One turn moves each row of this set onto another row. After a few examples, where does it send each row asked below?
j_929: [  1  13 -10   4 -15  -1  -8 -19 -17  -3  -2   0   1  12  -9  -1 -14   1
  13   1 -22 -16 -22]
j_516: [ -1  20 -16  -1  -4  -2 -14  -2 -23 -18 -27 -15   9   4 -23   5  -7   1
   5   0 -16 -12 -21]
j_53: [-26  16  -8  -1 -14 -10   3  -6 -10  -5   3  -5   8   7 -14   4 -12  -1
  -1   0 -18  -7 -22]
j_843: [  1   0 -18 -11   0 -14 -12 -10 -13 -12  -6  -2  -1 -12  11   8 -14  -8
   3  11   1  -2   0]
j_694: [ -7   4 -18   8 -12   2  -5   0 -14  -5   0 -24   4  -4 -16  -5  -6   0
  -9 -12  -1  -2  -4]
j_304: [  9  20  -9 -10  -1   7 -16  -5 -19 -27 -12  15  -4 -15 -14  -1   1  -2
 -12  11 -14 -12 -16]
j_147: [ -8  12  -3 -22  -3  -8 -15 -10  -8  -6 -19  -4  10  -6  -2 -15 -15   7
  -4  -5 -26   5 -29]
j_796: [ 17   5   1 -10   6   3 -10  -7  -7 -12 -11  -1  -8  -3  -2   4  -8  10
  -2  14   2 -18 -21]
j_645: [-20  16 -14  -8 -10 -12   2   2 -13  -2   1  -1   4   9 -23   2  -8  12
   2  13 -11   0  -3]
j_73: [ -8  -4 -22 -22  -8 -11 -18 -10 -14 -19  -5   6  -1  -4  -8   0  -6  -8
   8  14  -1  -5  -4]
j_799: [ -9   5  -1 -12 -10  -1 -17   1 -16 -26 -14 -18   5 -11  -7 -21 -13  17
  -7   4 -15   7 -16]
j_405: [  6  10 -22 -12  -9   0 -25   2 -12 -10  -7  -4  -7   7 -18 -15  -7  16
   1  17 -28  11 -19]
j_970: [ -7  13 -18 -26   4  -7 -26   4   7  -7   1 -12 -12   1 -12 -10  -1   8
  -5  12 -11   7  -9]
j_797: [-20  10 -18 -14  10   6  -6 -14 -23 -20  -8 -16  -2 -18  -1   4   1   4
   1  -5  -3  -4 -13]
j_178: [-17  20  -7  -7  12   2 -14   3   0 -17  -7 -13   9   3  -6  -6  -8  11
 -13   9 -27   5 -32]
j_21: [ -9  27 -24   1   3  -4 -19   1  -3  -2 -16   8   3   1  -7   2 -14   0
  -1  -1  11   1 -10]
j_338: [  7  15  -6  -7   2  10 -24 -14  -6 -12  -7   9  -6 -10  -4  13   3  16
  -4   4   0  -8 -21]
j_893: [ -9  14 -32  -6  -6 -10  -9  -3 -15   2 -12   0   1   7 -20   6 -15   6
  -5   7 -11   7   2]
j_535: [-12  18  -6  -3   3   5 -23  -1   0 -12  -1 -15  10  -5  -2 -18  -3   9
 -21   5  -7   8 -26]
j_790: [ -5  12  -5 -24   1  -4 -14 -12   4   2   7  -3  -2   1  -3 -19  -5   7
  -1   5 -28   0 -16]
j_75: [  9   8 -13 -17   1  13 -11 -18 -18 -21  -8   3  -1   0  -8  -5 -11  -2
 -10  20  -7 -18 -24]
j_234: [ 11   4 -23  -4  -9  -3 -26   0  -8  -2  -9  -4 -10   4  -4 -20 -21   5
  -6   8 -15  11 -22]
j_341: [ -7   4  -8   4  -7   0 -21  -7 -10 -27   4 -16 -12  -9   1 -11 -15   8
 -13   5 -29   6  -8]
j_346: [ -9  27 -20  14  10   8  -7 -10  -7 -11   5   1   2   0  -2   0 -15  -9
 -10   1 -15  -6  -1]
j_26: [ -6  13 -10  -4 -14   1 -11  -3  -9  -1   3   1  -4   8 -13 -12  -9  14
  14   8  11  -8  -8]
j_217: [-13  -3 -11 -15  -4 -10 -10 -12 -15 -19  -3   9  -7  -6 -16   0   7  -5
  13   3 -17 -11  -8]
j_926: [ -5  10 -13  -6   3  -2  -8 -17 -21 -13   1 -11   0 -22  10   8  -1   3
  -3   2  -2   0   2]
j_365: [ -5  15 -18 -11   7  23 -14 -10  -7 -25   2  10 -12  -4  -1   5 -12   9
  -3   4  -2  -7 -25]
j_972: [-19  14 -14   0 -15  -5  -8  -1 -13 -10  -9 -18  12  -2 -16   3  -5  -4
  -9 -13  -5  -3 -24]
j_968: [ -7  19 -13   4   6  11  -4   4 -19 -24  -2 -21   6   0 -21  -8  -2   5
  -3   7  -9 -12   0]
j_225: [ -1   6 -30   6  -6   0  -4  -9 -14   3  -2 -11  -3   3 -12   1 -19  -3
 -10  -6 -14   3   4]
j_125: [  4  13  -6  -8  12   9  -4  11  -9 -29  -6  11 -14 -11  -8  -2 -10   4
  -3   5  -6 -11 -18]
j_434: [-19   4 -11 -14  10  -5  -2  -9 -18 -20 -12  -3 -10  -9  -8   4   0  -3
  10 -10 -18 -12 -19]
j_7: [  5   8  -8   6  -5  -1 -24  -1  -1  -1   1  -8  -3  -6   4 -24 -10   4
 -17   3  -8   8 -19]
j_85: [ -4  13 -23  -6   4 -11 -31  -2   1 -16  -8 -12 -17  -3  -2   3 -14  -1
 -14   6 -24  10 -13]
j_595: [ -4  14  -8  -6   4  -2 -13   4  -5 -14  -1  -5  -1   7 -15  -8  -3  18
   0  15 -41   5 -22]

j_790 moves to j_147
j_73 moves to j_217
j_595 moves to j_178
Now these:
j_893 moves to j_645
j_26 moves to j_929
j_338 moves to j_796

One turn moves each row of this set onto another row. After a few examples, where does it send each row asked below?
j_574: [ -3  -7  -1  -7   4  15  -3  -5   0 -20   9  13   1  -6 -16]
j_409: [ -7   5  17  -7   9  20 -12  -3 -22   6 -14   6   8   7 -27]
j_939: [ -1  -3  15 -12  10  10   6  -2   1  17  -3 -15   6  -3 -19]
j_20: [-10   3  -4 -14  -4  16   2  27  -5  -6   3  15   3   7 -11]
j_499: [  7  -5  13 -11   5  14  -1  11   2   6 -11  -9   8 -21 -13]
j_852: [ -2 -10 -11 -18  11  26  -1  24   0  -6   0   3   1   1 -22]
j_78: [  0   5  12 -20  -2  17  -8   5 -15  10 -26   3  10  -3 -30]
j_413: [  2  -7  15  -9 -13  12 -20  -7  -6  -4   2   3  -5  -7 -14]
j_561: [  5  -5  13   0  11  19 -14   1 -14  -5  -4   1   4  12 -37]
j_664: [-14  12   9 -16  -2  12  -9  17 -19   6  -5   9   6  16 -17]
j_818: [ -4   8  11 -10   3  10 -20  16 -22  -2  -2   3  -3  10 -34]
j_312: [ -3  -3  17 -20 -13  11 -10   9   0   6 -15   4  -9 -12 -25]
j_642: [  7 -16  -1  -5  16  30  -3   6   0  -8  -3   2   6   7 -30]
j_681: [ -1  -8  -7  -4   7  26   8  12   1 -13  -1  16   2  -7 -17]
j_435: [ -9  -6   0 -15   4   5  11  13  -5 -10  12   7   8  11 -11]
j_253: [ -9   4  -4 -21   3  15 -12  31 -12  -3   1   3  -5   2 -25]
j_155: [ -6   1   8 -24   0   5   8  19 -15   8  -9   0  14  13 -19]
j_650: [ -2  -2  13 -12 -12  16  -9  16   2 -13  -2  -3  11 -21 -15]
j_153: [-17   0  16 -11  -5   9   2  -4  -1   6  10 -12   6   9 -23]
j_980: [ -6  -4  18 -30  -1  15  12  20   1   6 -11  -1   5  -7 -29]
j_543: [-17   1  15 -11 -19  13  -7   6   0 -13  11  -5   9  -3 -21]
j_888: [  2 -11  14 -13   0  16  -3  -7 -10  -9  19  -4   9   0 -11]
j_433: [  2  -6   7   1  15  29   0  -6 -10  -6 -12  10   6  -7 -27]
j_915: [  3   0   7  -9  -1  22 -15 -10  -6  -8 -14  11   2 -15 -28]
j_127: [ -3  -9  16 -25   7  17  17   8  -6  -3  11  -6  15   0 -19]

j_433 moves to j_20
j_852 moves to j_818
j_574 moves to j_155
Now these:
j_888 moves to j_980
j_543 moves to j_939

